X: rows in several groups, each row roughly a mix of its group's directions:
X (114 x 10):
[[-11 -34  -4 -23  39 -22 -28 -28 -18 -24]
 [-21  -8  -1  -9  13  16  -6 -55 -47 -10]
 [ -6   7 -28 -29  43  -3  29  39 -15  15]
 [-23 -12  44   3 -32  -2 -24 -38 -24  12]
 [-20  -4 -10 -44 -10  -2  31 -17 -46  20]
 [ -3 -19  29  24 -21  46 -23 -12  12  33]
 [-21 -45   0 -22   2   5 -14 -41 -25 -30]
 [-12 -55 -20 -19  17  11  15  -4 -23 -35]
 [ 23  42 -36  14  -7  38   2  28  13 -11]
 [  1  49  -9  -9   1 -35  28   7  16 -38]
 [ 21  40   0  37   1   1 -34   4  40 -11]
 [ -2 -37 -28 -29 -17  37   5 -21 -34   8]
 [ 28  16 -20  26   3 -39  -3  36  26 -27]
 [-11  17  19  -8  19 -58  -5  -1  41   8]
 [ 33 -26 -29  27  15 -26  -3  36  22 -18]
 [-31 -20 -20 -42  31  11  -4 -19 -36  -7]
 [ 14 -48  14  28  -2   7 -49  -7 -15   6]
 [ 26  31  -3  18 -31  -9   1  40  41   8]
 [ 21 -29 -24 -23   6 -38 -40  -4  24 -17]
 [-27 -42  22 -42  -4 -13  31  -5 -14  15]
 [-26 -32  18  -4 -15  44  -1 -41 -19 -11]
 [ 34   9 -33  35 -17 -16  -9  22  20 -35]
 [ 31   8 -14  31  32  -7 -41  11  24 -27]
 [-22  28  32  18 -19  35  20 -38   2  19]
 [-19   4  42  19 -38  26  13   0  14  36]
 [ 26  20 -47  10  24   9   9  26  35 -18]
 [ 18 -24  -9  32  56 -13   1  31  -2  -7]
 [-28 -25  -7 -32  20   4 -24 -42 -27 -19]
 [ -8 -29  41   2  28 -34  13 -35 -14 -15]
 [  9   5   5  -2  39 -58 -16   5  31 -11]
 [ -1   5 -14  -5 -18 -48  34  32  19 -30]
 [ 18   4 -23 -17  41 -41  12  -9  -1 -39]
 [ -4 -24 -56   6  33   7 -25   8   4 -28]
 [  0  57  44  21  -2  -6 -14 -12 -19   1]
 [-31 -15  18 -30 -25  29  25 -18 -16  36]
 [ 28 -27  -7   1   4 -58 -23  25  -2  15]
 [ -4   8  41  20   2   9 -35 -52 -11   8]
 [  0  45  54  12 -29  -8   9  14  -2  -3]
 [-18 -33  39  -2   8 -25 -29 -29 -31   5]
 [-12  16  12  11 -39  53   1   2  15  33]
 [-28  10  24  -2  24  14 -30 -32 -36  29]
 [-18 -11  22  14 -10  37 -14   7   5  59]
 [ 21  45 -13   8  20 -38 -15  25  29 -10]
 [ -5 -25 -22  -3  19  16  -9  10  40  53]
 [-15  51   5  -4 -34 -30  22   1  11 -29]
 [-14 -21 -42 -27  43 -12  -6  23 -24   6]
 [ 14 -11   0   9 -21   0 -55  16  45  15]
 [ -3 -42  30 -24 -16 -32   2 -10 -38  17]
 [-32 -43  -2  -3   5  26 -11 -31 -39 -14]
 [-16  42  53  29  10  -7 -17 -14   8  -5]
 [-22 -34  29 -13 -21  38  26   0 -18  29]
 [ 23 -57  -2  -2  13  -7 -46   2  11   1]
 [ 20  11  38  31 -44   4  24   2  28  -8]
 [-24  -5  22 -46  -1   2  41   4 -34  16]
 [ 17 -45 -47   0  17  -2  -7  18  27 -21]
 [-25  -8  -5 -18   0   2  14 -48 -51 -14]
 [-26 -23  45   0 -19  17  19 -20 -40  -9]
 [ -6   3  50  12 -28  19   4 -46   7 -19]
 [  7 -52 -48 -11  -1 -12  23  14 -12  -9]
 [-10 -38  10 -22  26 -37 -29 -24 -17 -20]
 [-10 -28 -17 -34   2 -31  39  10 -35 -11]
 [-13 -59   3 -13  -4  29  16  -6 -30  22]
 [-22 -40  45  -9  -7   4   1 -38   3  26]
 [ 22  29 -12  24   8  -3 -42  12  47   6]
 [ -2  54 -41  -8 -13  10  29  -3 -13 -20]
 [ -9 -40 -16  -5 -37  31  23   3  13  37]
 [-15  53   6 -48 -14 -15   2  -2   8  24]
 [ 15 -18 -35  26  25  -3 -18   6  30 -45]
 [ -8  14   1   7 -46 -36  45  18  -4 -14]
 [ 24  29  -7  28   2  -4 -38  24  45  -2]
 [-22 -49  -8 -27  26 -12  26   1 -29  19]
 [ 28 -16 -32 -29  11  29  32 -22  -2 -31]
 [-22 -42  -3  -7 -14  46   5 -26  -3  31]
 [  3  37 -33 -16  -9  -2  30  48   1 -17]
 [-29  -5  10 -54  23 -10  -1 -23 -36   8]
 [ 12  22   8   2 -60  17  19  23  15  26]
 [  0 -66   0 -13   0 -15   0 -13 -30 -21]
 [ -1  -9   0  14 -40  53 -24 -22  -1  25]
 [ 38 -26 -22  20   6  -8 -10  43  21 -29]
 [  3  13  16  31 -65   7   5   9  24   3]
 [-18 -48  13  -7  -9  -1  -3 -20 -53  12]
 [ 22  17 -54  14  32   4  -6  33  18   3]
 [ 22   9 -19  -8 -26   2 -32  24  55 -11]
 [-18  -4  19 -20  17 -57  32  10 -17 -18]
 [ 16  26  -6  44 -20  27  15  33  13  29]
 [  5 -11   6 -23  41 -52 -32 -14  -3  -8]
 [ 32  27 -30  -4  16 -13  17  28  44 -17]
 [-22 -29  24 -17  31  31 -14 -31 -26  18]
 [-27  60   8 -21  31   3   6   8  16   9]
 [ 17 -48 -12  30  -9  -9 -32 -17   8 -34]
 [-20 -41  -6 -34   6  -9  33  -7 -42   3]
 [ -6 -43   9 -34  27 -18  -1 -21 -41  -2]
 [ -8  34  -4  11 -32  56  27   5  -6   7]
 [ -6  28 -14 -11  27  -7  54   7 -33 -20]
 [-14  36 -11  -5 -11  47  37  16   2  27]
 [ 41  -1 -48  11   1 -19 -11  26  12 -32]
 [-36  -7  13 -24  -7  30   1 -32 -44  18]
 [  6 -40 -35 -30   2  17  13  19 -42  -2]
 [-23 -36  21 -21 -15  37  29 -11 -21  27]
 [-23 -22   2 -12  55 -13  -7   5  28  33]
 [-16  61  10  15  -3  28 -19 -17  17  18]
 [ 14  57 -10  21  20 -26 -29  -9  14 -14]
 [ -3  53 -19   5 -36  36  21  -3   4  -8]
 [  2 -34  32  19   0 -11 -16 -48 -24 -22]
 [ 25  21 -38  21 -24 -38  15  16  -5 -29]
 [-27 -44 -17  12  15  17 -27  -6 -43   8]
 [-32 -31   1  -8  39  -1   0 -38 -35   8]
 [-19 -36   2 -50 -23  14  13 -21  16  25]
 [-22 -10  28 -27   8  40  -9 -39 -28  11]
 [-10 -56   3  -5 -25  32  17 -13 -26 -17]
 [  4   1 -21 -34   9 -60  -7   5  21 -22]
 [-17 -25   5   1  -9  12 -16 -57 -32  25]
 [ 28  30  -5  27  17 -35 -18  33  26 -18]
 [-32 -21   5 -36   0 -25  30 -13 -42  12]]

which group is each row in? (one row of each group first):
[ 13  42   5  41  14 -22 -25  26  26  -7]  S
[-17 -52  14 -19  21 -13  -6 -18 -42  -8]  L
[ 22  27 -24  13   8 -42  -3  32  33 -20]  R

[ -3 -12  36  17 -12 -24 -40 -33  33   4]  S
[-29  -1  13 -14  40   3 -13 -47 -33   5]  R
[  9 -16  34  -1 -39 -28  10  14 -24  41]  L
[ -8  53   4  16  29  -6  41 -18 -10 -14]  S
[ -4 -43  37   6  30 -26   4 -25 -27 -11]  S
[ -6 -18  -3 -12  61 -30 -20   5 -27  10]  L
[ -3  14   4  24 -41  57 -13   0   0  22]  S
[ -3 -50  28  -2  15 -32 -26 -31  -4   4]  S
[  6  44 -51 -10   7  13  26  15 -20 -13]  S
[  1  28 -24  35 -19  48  10  12  28  -7]  L
[ -2 -41 -38 -28 -19  -8  36  23  10   7]  R
